In the rows, 128 means zero.
The same turns and mirrors carry the whole set onto itself, and each row onto the other rows of its family. Which rows share a family with each named row? Give them in list order.
These 40 rows form 5 families of 8 rows each.
Zir: [128 163 112 131 112 107 141 112 119 123 121 148 143  93 122 131 120 122
  98 130 115  93  92 100 156 140 127 107]
keko: [125 157  95 128  97 119 134 115 125 136 106 142 139 109 117 145 132 120
 114 125 131  92  86 112 163 146 142 102]
Pibez: [109 146 141 142 123 120 126 150 109 139 125 168 129  96 139 133 142 141
 104 125 149 123 129 122 129 137 129  81]
mikal: [122 128 147 111 116 119 146 145 140 145 117 124 152  66 131 116 130 153
 132 149 129 126 121 123 140 163 117 111]
Fevaz: [ 95 153 120 131 105 146 145 110 139 115 118 156 119 147 119 125 138 132
 117 127 158  86 118 112 137 123 177 147]
peri: [135 122 139 116 142 107 135 147 140 146 128 124 134  93 116 105 140 133
 145 151 143 139 119 144 154 156 122  99]
ven: [112 143 116 135 110 124 130 149 115 150 109 158 126 114 131 144 154 130
 117 123 155 117 117 134 145 146 140  77]
zoleb: [111 143 155 122 117 127 104  87 153 123 152 139 142 107 114 122 126 127
 142 152 140 118 111 100 149 136 190 104]
Kanuk: [100 122 126 118 132 124 152  74 173 104 133 115 134 114 123 115 106 116
 127 156 117 124 136 118 148 150 158 139]
tibu: [ 96 158 136 143 117 136 142 107 128 103 132 170 122 130 128 120 123 140
 101 125 146  93 125 100 126 117 162 145]
zad: [111 147 127 141 141 122 142 107 138 104 139 156 108 153 111 104 129 117
 115 132 153 105 123 121 140 114 162 143]
rudov: [110 152 130 115  85 142 102 111 143 137 128 151 130 113 113 141 135 145
 138 132 154  98  86 107 149 138 176 121]
gebor: [104 111 133 130 129 135 117 122 159 112 122 139 106 117 139 126 104 165
 151 119 146 148 149 137 127 135 144 136]
geb: [119 125 125 114 107 125 150 153 142 155  98 122 148  88 128 125 147 146
 142 145 146 126 120 136 148 162 130 104]
Bobi: [ 92 128 118 100 105 144 156 103 166 123 119 126 116 127 110 116 125 126
 119 150 143 102 116 129 146 155 151 164]
Mumuz: [121 123 141 122 135 108 140 119 148 138 124 117 156  82 128 119 133 123
 139 159 123 142 131 126 155 162 142  79]
nogu: [ 90 109 148 129 131 136 126 106 164 115 129 130 127 106 143 130 116 146
 145 142 140 154 165 128 128 147 163 114]
tisi: [ 89 143 136 147 136 128 139  84 144  97 140 154 122 141 128 125 125 114
 113 138 142 115 143 109 134 122 184 121]
vib: [128 125 116 148 144 111 173 139 141 112  96 124 143 116 136 105 123 146
 147 127 134 129 145 130 140 128 132 131]
fazem: [125 140 116 149 137 107 111 134 117 132 127 157 109 118 129 139 128 127
 121 113 141 135 120 137 147 134 128  77]
Lan: [110 137 135 151 133 111 109 117 125 128 134 154 134 106 139 144 136 124
 124 130 137 139 134 120 142 137 158  57]
sedub: [130 110 141 103 140 134 145 131 140 146 111 110 159  94 134 117 143 157
 150 153 137 124 134 132 147 152 128 105]
Nebez: [131 147 150 124 117 126  98 116 143 125 145 149 132 117 109 110 130 147
 152 138 157 112  96 107 146 121 178 122]
zos: [111 123 119 105 132 125 133  92 170 114 136 123 107 122 109 111 100 125
 128 143 128 122 116 133 152 151 135 157]
gusas: [114 146 128 135 137 145 134  95 122 108 129 154 137 152 126 128 140 138
 119 129 153  84 124 105 141 107 175 129]
kag: [ 79 117 151 115 116 145 127 123 153 122 135 150 104 103 138 126 116 159
 114 134 150 137 151 130 118 151 134 141]
tuvu: [115 113 107 131 144 140 166 111 137 109  90 121 144 123 148 135 118 155
 132 123 126 115 156 128 137 132 130 132]
Tar: [140 142  98 123 132 119 130  99 117 130 112 131 148 112 124 147 130 123
 115 130 115  96  99 116 165 139 127  88]
viri: [148 154 103 138 119 102 120 105 131 119 116 136 142 107 117 128 109 131
 139 121 117 105  87 106 163 128 142 110]
gel: [103 131 116 142 127 122 175 131 135 110  98 138 134  99 148 124 112 149
 110 121 122 120 154 122 128 138 117 135]
veze: [101 138 136 105 116 132 158  99 159 113 132 129 127 105 114 102 113 133
 108 156 126 101 118 111 141 151 138 167]
milub: [104 121 103 137 113 133 176 139 143 123  80 126 136 110 146 133 127 148
 133 122 136 121 147 135 138 145 131 131]
giba: [129 154 114 145 126 105 135  87 131 113 124 134 157 105 126 132 121 110
 125 136 113 108 106  97 160 131 165  89]
kenot: [113 153 151 111  96 131  95 107 138 135 148 156 130  90 116 129 120 150
 122 138 141 105  92  99 140 141 158 119]
dubob: [ 93 104 136 106 135 158 116  96 152 120 129 136 107 130 135 141 119 155
 130 132 149 129 152 138 131 145 144 132]
naze: [107 124 123 153 147 115 173 117 141 108 105 127 150 108 148 122 126 128
 130 135 125 138 164 125 138 136 146 100]
duf: [111 125 125  92 138 143 145  78 154 117 134 121 128 133 108 114 128 126
 119 159 134  93 117 121 154 145 145 152]
Laz: [ 81 112 126 112 105 152 134 125 162 129 111 137 104 120 138 139 122 152
 130 129 155 133 149 143 129 157 145 140]
bis: [121 127 131 132 147 130 124 136 109 140 121 150 130 121 137 141 157 137
 116 129 150 122 138 137 142 137 130  68]
zatu: [129 140 138 108 116 143  88  95 132 135 136 142 143 110 120 144 131 157
 144 135 142 101  96 106 153 132 168 103]

The rest of the family of gusas: sedub, tuvu, Tar, dubob, duf, bis, zatu
The rest of the family of zad: peri, gebor, vib, fazem, Nebez, zos, viri
The rest of the family of geb: keko, Fevaz, ven, rudov, Bobi, milub, Laz
The rest of the family of Pibez: Zir, mikal, tibu, kag, gel, veze, kenot

